Where one turn sends some rows of the set: a few examples, then the rows asked:
pitez: | -2.80 | -0.08 | +0.59 | +0.67 | -1.69 | +0.75 | -0.69 | +3.04 | +0.88 | -0.27 | +1.40 | -1.41 |
Notel: | +0.67 | -1.05 | +1.66 | +0.89 | +2.81 | -1.40 | -0.42 | +0.27 | -1.95 | +0.78 | -1.22 | +1.25 |
malap: | -1.62 | -0.67 | -0.94 | -0.04 | +2.25 | -0.98 | -1.64 | +2.34 | -1.47 | +0.67 | +1.23 | +1.13 |
vune: | +0.78 | +1.34 | +0.35 | -1.80 | -0.67 | +0.78 | +0.36 | +0.78 | +1.46 | -2.39 | -1.46 | -1.70 |
kug: | +0.76 | -2.24 | +0.43 | +0.70 | +1.16 | -0.55 | -2.01 | +1.61 | +0.31 | +2.94 | +0.22 | +0.25 |
Dod: | +0.98 | -1.10 | +1.86 | +1.48 | -0.31 | -0.35 | +3.15 | -0.26 | +0.31 | +1.51 | +3.12 | -0.52 |
Zet: | +0.42 | -1.84 | -0.85 | -0.41 | +0.02 | -2.08 | +1.35 | -2.26 | -1.07 | -1.50 | -0.49 | +1.60 |
Fab: | +0.31 | +1.94 | +0.23 | -2.92 | -1.01 | +0.56 | +0.34 | +0.37 | +1.17 | -1.58 | -1.44 | -0.39 |
gab: | +1.23 | +3.03 | +0.23 | -0.72 | -2.23 | +0.93 | +2.24 | +0.13 | +0.06 | -0.80 | +0.72 | -0.59 |
bana: | +0.57 | -0.19 | +1.89 | +0.12 | +0.53 | -1.69 | +2.37 | -0.37 | +1.21 | +2.30 | +3.11 | +0.52 |
Kalo: | -2.81 | +0.63 | -0.69 | -0.69 | -1.52 | +0.02 | -0.72 | +1.38 | +1.45 | -1.63 | +2.51 | -0.85 |
novu: | +1.19 | -3.90 | -0.51 | +1.28 | -0.76 | -0.50 | -0.65 | +1.15 | +1.03 | +1.32 | -0.01 | -1.05 |
suz: | -1.75 | -0.89 | -2.39 | -0.67 | +0.65 | -0.62 | -0.57 | +0.61 | -2.02 | -0.82 | +1.92 | +1.64 |
lol: | +0.20 | -0.59 | +0.18 | -0.51 | +1.67 | -1.35 | +0.20 | -1.61 | -2.48 | -0.13 | -0.35 | +2.44 |
dubal: | -0.03 | +2.16 | +1.02 | -2.58 | -0.93 | +1.14 | +0.21 | +0.88 | +0.24 | -0.45 | -1.84 | +0.13 |
nefo: | +0.86 | -0.05 | +1.43 | +0.28 | +0.95 | -1.46 | +2.36 | -0.76 | +1.10 | +1.09 | +3.84 | -0.06 |
Goles: | +0.43 | -0.91 | -0.65 | -0.85 | +1.64 | -0.33 | -2.25 | -0.14 | -0.67 | +2.10 | +1.66 | +1.55 |
Neba: | +0.86 | +1.15 | +1.14 | -0.93 | -0.63 | +1.58 | +0.29 | +1.69 | +0.63 | -1.76 | -1.97 | -1.97 |
Kube: | +1.29 | +0.90 | +0.73 | +3.59 | +0.77 | -1.76 | +0.37 | -0.17 | -1.83 | -0.66 | +0.20 | -1.23 |
bita: | -1.28 | -3.37 | -1.61 | +0.92 | -0.80 | -1.93 | +0.28 | +2.47 | +0.61 | -0.49 | -0.06 | -0.59 |
Tigi: | +1.01 | -3.01 | -0.08 | +0.90 | +0.10 | -2.59 | +1.36 | -0.78 | +0.26 | -1.60 | -1.46 | -0.16 |
Mimif: | +1.16 | +2.54 | +1.49 | -0.19 | -1.46 | -0.69 | +1.66 | +1.98 | +2.29 | +0.52 | -0.78 | -1.55 |
lapu: | +1.15 | -3.50 | -2.09 | +0.25 | -1.47 | -0.32 | -0.12 | -0.81 | +0.46 | -0.49 | +1.29 | -0.34 |
Sulo: | -1.54 | -2.62 | -2.77 | -0.09 | -1.25 | -1.14 | +0.65 | +0.71 | -0.76 | -1.53 | +1.12 | +0.61 |
tama: | -3.29 | +1.29 | -0.21 | -1.16 | -1.16 | -0.01 | -1.11 | +1.75 | +0.96 | -0.33 | +2.08 | +0.03 |
Ril: | -2.52 | -0.16 | -0.29 | +0.37 | -1.85 | +0.53 | -0.53 | +2.27 | +1.36 | -1.61 | +1.91 | -1.76 |
Kova: | +0.34 | +1.63 | +1.51 | -1.43 | -0.76 | +1.87 | +0.15 | +1.73 | -0.17 | -0.41 | -2.18 | -0.81 |
Ras: | -3.30 | +0.92 | +0.71 | -0.25 | -1.29 | +0.45 | -1.14 | +2.71 | +0.57 | +0.60 | +1.46 | -0.23 |
nak: | +1.01 | -2.57 | +1.47 | +1.70 | +1.72 | -2.15 | +0.30 | +0.73 | -0.27 | -0.06 | -1.88 | -0.37 |
dele: | +1.17 | -0.61 | +1.32 | +1.07 | +0.42 | -0.67 | +2.81 | -0.80 | +0.57 | +0.63 | +3.81 | -0.60 |
dufov: | +0.44 | +0.97 | +0.97 | +2.87 | -0.84 | -1.35 | +1.00 | -0.43 | -3.04 | +0.98 | -0.38 | +0.57 |
bilel: | +0.32 | +1.09 | -0.28 | +0.79 | -0.53 | -4.70 | +0.86 | -1.31 | +0.73 | +0.13 | -0.38 | +0.52 |
lotom: | +1.26 | +4.03 | +0.92 | -0.59 | -0.33 | +0.89 | +1.04 | +0.69 | -0.11 | -0.44 | +1.01 | -0.64 |
nuli: | -0.16 | +1.12 | +0.31 | +1.15 | -1.65 | -3.14 | +1.33 | -1.09 | -1.38 | +1.51 | -0.77 | +1.63 |
zikik: | -1.33 | -2.17 | -0.43 | +0.95 | +1.35 | -1.80 | -1.12 | +3.59 | +0.10 | +0.78 | -0.12 | -0.29 |
Tatup: | +1.22 | +0.95 | -0.10 | +2.29 | +1.05 | -3.90 | +0.31 | -0.76 | +0.46 | -1.16 | +0.27 | -1.33 |
Mami: | +0.77 | -1.58 | -2.20 | -1.01 | +0.13 | -0.15 | -1.10 | -1.67 | -0.62 | +0.02 | +2.38 | +1.18 |
ratut: | +1.34 | +3.68 | +1.63 | -0.35 | +0.13 | -0.06 | +0.71 | +1.89 | +1.33 | +0.41 | +0.13 | -1.27 |
Kemez: | +1.16 | +2.11 | +0.59 | -0.35 | -3.03 | +0.07 | +2.59 | +0.99 | +1.45 | -0.22 | -0.40 | -1.22 |
Peluv: | +0.54 | -0.81 | +2.16 | +0.89 | -0.22 | -1.01 | +2.91 | +0.16 | +0.65 | +2.53 | +2.66 | +0.20 |

zikik moves to bita
Kube moves to Tatup
ratut moves to Mimif
And these:
Peluv moves to Dod
Ril moves to Kalo
Notel moves to nak
Mami moves to Goles
Kova moves to Neba

